Each path below is one point turned by a fixed rotation once a step. After each direction that follows a path, write how fast that rotation turns it, in degrees per step (0 if it stays still).
Each turn is a multiple of 5 degrees from 10 to 175, or 0.
Each row of a path follows its step; steps can be skipped.

step 3: -105 158 238 -39 27 14 60 -133 -9 -210 72 -284 197 45 -102 -39 63 -154
 -87 -63 -138 124 -142 -16 -119 -208 -81 119 -166 191 84 -190 -162 -182
 45 -57 -122 -200 95 126 -19 -158 38 -41 70
step 6: -62 84 295 99 34 -98 226 -13 -63 -68 -81 -249 -156 -102 -217 -43 142 4
 -20 -154 -220 -45 -16 98 60 55 -268 147 -13 250 14 -79 197 -106 57 78
 -36 116 83 76 128 -57 102 179 -44
step 7: 22 301 -35 -20 218 -14 -148 -89 68 -164 -61 -24 57 -111 -68 206 89 291
 128 -118 83 248 -258 -132 -114 41 -35 -108 -25 63 -96 -6 -72 -280 1 -94
 109 10 69 -118 -16 -76 23 137 156
step 8: -11 -190 -73 -211 10 -58 -257 -202 -271 -177 18 -196 145 -95 80 117 79
 -72 -216 121 -97 16 -13 -32 67 -84 -151 -229 168 -101 31 42 95 61 -22
 -15 -1 -136 -231 -184 -84 -7 18 157 95
step 10: -69 307 126 -12 -117 86 93 76 22 34 76 -73 43 -61 40 0 106 -4 269 133 73
 256 -119 -49 -130 -8 -74 169 62 118 30 172 173 -263 161 -228 211 -27
 -62 -30 86 -61 -96 222 -54
step 15: 18 -40 -87 -204 57 -164 14 -19 -51 -102 10 -135 58 -31 -187 166 -127
 -142 -20 -181 -12 -189 85 24 -347 -184 -112 91 132 -156 -117 -180 -93
 -150 174 -272 13 21 -47 47 -90 -170 76 102 -6
step 16: 188 26 88 70 -39 -79 -178 -103 143 91 19 -115 17 -260 71 3 54 12 -80 81
 -45 -60 35 -198 55 293 -363 23 -151 -113 -90 22 -66 55 187 -245 -95 11
 1 -186 125 -104 -149 -26 -155
step 17: 103 -138 127 -41 -29 -172 206 -20 -11 -154 -75 -229 52 28 101 -59 71 167
 -21 100 -11 136 -53 -120 44 269 94 218 -63 15 51 38 271 -112 -30 -29
 -145 -71 55 -64 65 182 317 258 48
step 20: -73 -150 99 72 -193 39 57 -63 -117 4 -104 -231 198 145 57 48 241 139 -69
 270 -220 -112 73 -181 -66 219 10 -20 -104 8 -116 -59 -76 4 4 -174 149
 12 -145 -101 -137 39 203 156 -85
Directions:
13 5 -21 15 -14 20 16 37 -2 -19 74 14 -80 -20 -33 16 38 -15 47 50 -16
 -68 37 -35 -44 24 2 35 19 18 -57 18 -27 32 85 -34 44 45 -20 37 61 5 36
 22 -71 -> 70
78 16 19 -54 -25 42 3 -10 11 -35 72 -17 -35 -71 46 5 30 -28 -69 19 23
 -34 -12 6 67 -31 -14 30 -71 47 -1 15 24 21 -23 54 2 -72 -61 -19 -24 -4
 15 -29 -17 -> 130
-61 -12 -41 -6 -10 70 -14 75 42 11 -44 -2 6 17 38 -26 95 -83 -14 62 24
 -12 -58 46 -58 10 34 -3 -14 -7 35 -40 -6 -2 -49 19 20 9 -17 -35 29 -39
 -22 38 -14 -> 35
59 -34 28 -50 50 -17 3 49 -24 6 0 18 -8 -4 -23 71 -69 -38 -24 35 24 -10
 -22 -56 -21 50 27 36 -25 -17 -21 -76 -4 -39 -71 25 73 13 42 54 23 14 11
 -3 58 -> 170
-63 -1 -52 13 -18 36 57 33 4 -28 -25 -23 20 -23 -10 17 -9 10 27 27 -23
 23 60 -39 -5 -56 -16 21 -21 -43 -21 -3 16 -14 -63 -18 -7 -78 20 67 26
 -16 -24 -121 -56 -> 35
-47 -9 8 -10 -31 -6 -31 -42 40 73 -17 40 35 -46 47 -20 -61 37 -27 44 -64
 -3 -4 35 16 43 3 32 -13 12 36 13 71 8 2 21 50 11 33 42 25 -37 98 14 -63 -> 95
58 19 20 -12 -1 26 15 -4 45 133 36 33 -25 -49 -11 -19 48 47 6 -26 15 49
 -26 -66 -7 -20 7 -74 13 -22 18 -9 6 -40 -15 -60 14 -14 -28 -17 79 -36
 -11 -24 18 -> 120
